(in the rows, 128 means zero)
Turns in one plane each, and the order they were made in; the first pair answered
turn R:
[ 84 110 194  73 100  96  88 133 149 175 153 127 132 111 104  82 166 131
 164 202 195  59 183] -> [ 97 128 162 142 167 184  50 131  53 189 137 146  76 108 141 122 190  86
 148 106 101  46 136]
[ 79 140 127 147 171 142 130 128 116 133  93 123 176 122 110 137 120 137
 115 150 115  74 134] -> [ 87 137 141 139 152 128 141 143 117 131 112 137 176 102  89 124 123 162
 134 154 150  84 160]
[135  86 183 111  53 134 171 131 111 138 181 145 104 108 107 100 118 151
 201 125 168 136 174] -> [122 106 125 159 137 195 134  97  90 151 138 116  96 155 178 130 103  79
 140  77  47 107  90]
turn V:
[116 131 152 118 118 126 138 131 141 136 154 124 138 141 143 108 131 128
 120 141 136 115 147] -> [125 132 154 125 114 125 145 132 127 128 141 138 139 127 131 112 133 145
 130 142 145 126 156]
[121 109 145 119 123 125 110 157  71 135 107 140 114  85 146 142 193 146
 160  86 105 168 156] -> [ 88 109 130  97 131 117  82 142 143 157 151  96 119 153 180 127 178  90
 132 104  92 123 110]
[ 98 100 169 112  99  91 121 158 152 141 154 143 143 108  92 105 128 144
 160 152 174 105 189] -> [ 99 101 168 116 105 110 107 170 133 151 175 147 124 106  94 110 144 127
 170 125 170  92 184]
turn P:
[105 114 132 125 141 156 130 124 140 106 133 130  92 159 167 108 123 124
 129 112 112 123 104] -> [122 110 141 131 130 139 153 128 126  89  96 148 114 125 144 107 117 162
 135 126 135 152 137]
[152 134  99 165 168 157 153  94 142 102  35  96 125 165 153 161 103 139
  87 105  90 164  73] -> [106 108 171 144 161 144 126 144  69 130  52 171 184  81  80 143 148 160
 163 139 117 130 182]
[ 94 126 134 128 157 136  92 114 136 151 138 119 154 151 149 119 133  92
 125 139  89  94 111] -> [138 135 116 144 140 120 144 100 143 108  75 115 162 138 149 128 108 143
 102 147 103 160 100]

Each pair is 2 to 3 turns apart.
[ 96 148 169 171 181 159  98 125  75 153 103 167 121  90 118 182 169 126
 152  80  54 145 161] -> [ 73 156 146 158 199 139  96  93 130 157  88 130 157 134 149 174 143 101
 110 115  26 137 128] | R, R, R
[116 138 121 138 151 125 125 128 140 143 129  94 118 155 156 127 111 110
 105 108  95 122 105] -> [145 142 141 143 128 110 158 146 109 118  98 124 126 106 120 128 116 164
 133 117 132 165 145] | V, R
[ 97 110 126 132 171 177 103 123 134 180 123 112 118 157 110 122 152  62
 132 117 109 115 115] -> [137 105 151 135 140 161 145 139 102 152  90 146 123 100  69 120 160 128
 163 125 156 166 168] | V, R
[120 146 143 129 149 121 141 136 135 149 128 119 139 133 153 130 140 143
 113 155  96  82 129] -> [139 150 133 128 141 122 147 134 150 151 147 103 108 141 157 132 137 138
 113 137 105  88 119] | R, P
[142 136 123 147 145 141 132 131  99 119 105 142 122 110 134 138 125 135
 128 113 108 149 133] -> [119 128 136 129 137 143 103 138 117 141 160 136 112 132 133 128 136 109
 143 114 120 113 132] | R, R, P
[143 145 126 132 146 124 137 148  92 132 107 148 156  88  97 100 131 151
 141 158 157 116 167] -> [175 155  86 142 146 130 159 116 133 112  85 106 128 129 131 112 103 146
  97 143 143 145 110] | P, P
[109 128 133 121 143  85 134  93 165 128 123 106 138 137 145 126 107 117
 100 153 115 129  99] -> [111 123 159 123 136  88 138 114 117 123 110 145 153  85 113 122 126 148
 134 157 129 138 148] | P, P, V
[163  96 135 142 130 100 141 123 118 137 142 114  86 168 101 116 131 100
 129 102 130  85 127] -> [153  88 148 127 121  73 157 118 122 132 121 120 126 146  86 108 123 122
 132 139 149  98 154] | V, P
[153 132 130 116  86  94 159 130 167 116 120 107  71 139 152 129 129 133
 121 147 192 149 139] -> [145 138 102 146 132 135 138 115 141 127 103 107  61 153 186 150 125  95
  95 111 128 131 101] | V, R
[132 120 136 118 112  96 163 189 112 102  94 111 119 159 113  94 147 169
 156 137 148 160 150] -> [144 127 112 133 123 126 149 187 104 109 116  98  73 182 135 108 151 143
 150  90 131 153 117] | V, P
[220 147 146 124  73 105 165 132 143 118 164 181 128  85 134 153 114 201
 162 130 179 167 193] -> [209 147 139 109  71  80 173 113 186 116 148 163 155 106 146 144  96 200
 137 165 179 168 179] | R, V, R
[120 120 144  87 139 128 108 124 160 139 154 127 109 125 121 100 129 140
 131 174 139 121 157] -> [130 124 130 101 143 145 102 120 164 140 165 112  76 144 140 112 132 125
 121 150 125 117 130] | V, P
[140 140  92 151 140 112 130  98 123 134  70 109 156 146 159 144  99 136
 102 122  87 151 102] -> [137 139  97 163 147 142 112 105 103 141  95 117 130 154 163 149 117 114
 110  89  74 133 101] | V, V
[137 114 144 112 168 129 101 158 123 166 139 120  99 158 133 160 138  71
 137  92 104 118 119] -> [129 111 155 108 162 124  95 163 112 169 143 132 115 142 123 158 143  77
 151  98 109 110 137] | V, V, P
[146 129 134 116 114 111 137 114 165 124 148 130 125 124 130 121 125 168
 133 136 167 132 142] -> [144 134 127 143 147 151 114 120 108 134 145 150 106 115 140 138 145 145
 143  91 126 112 134] | R, P, P
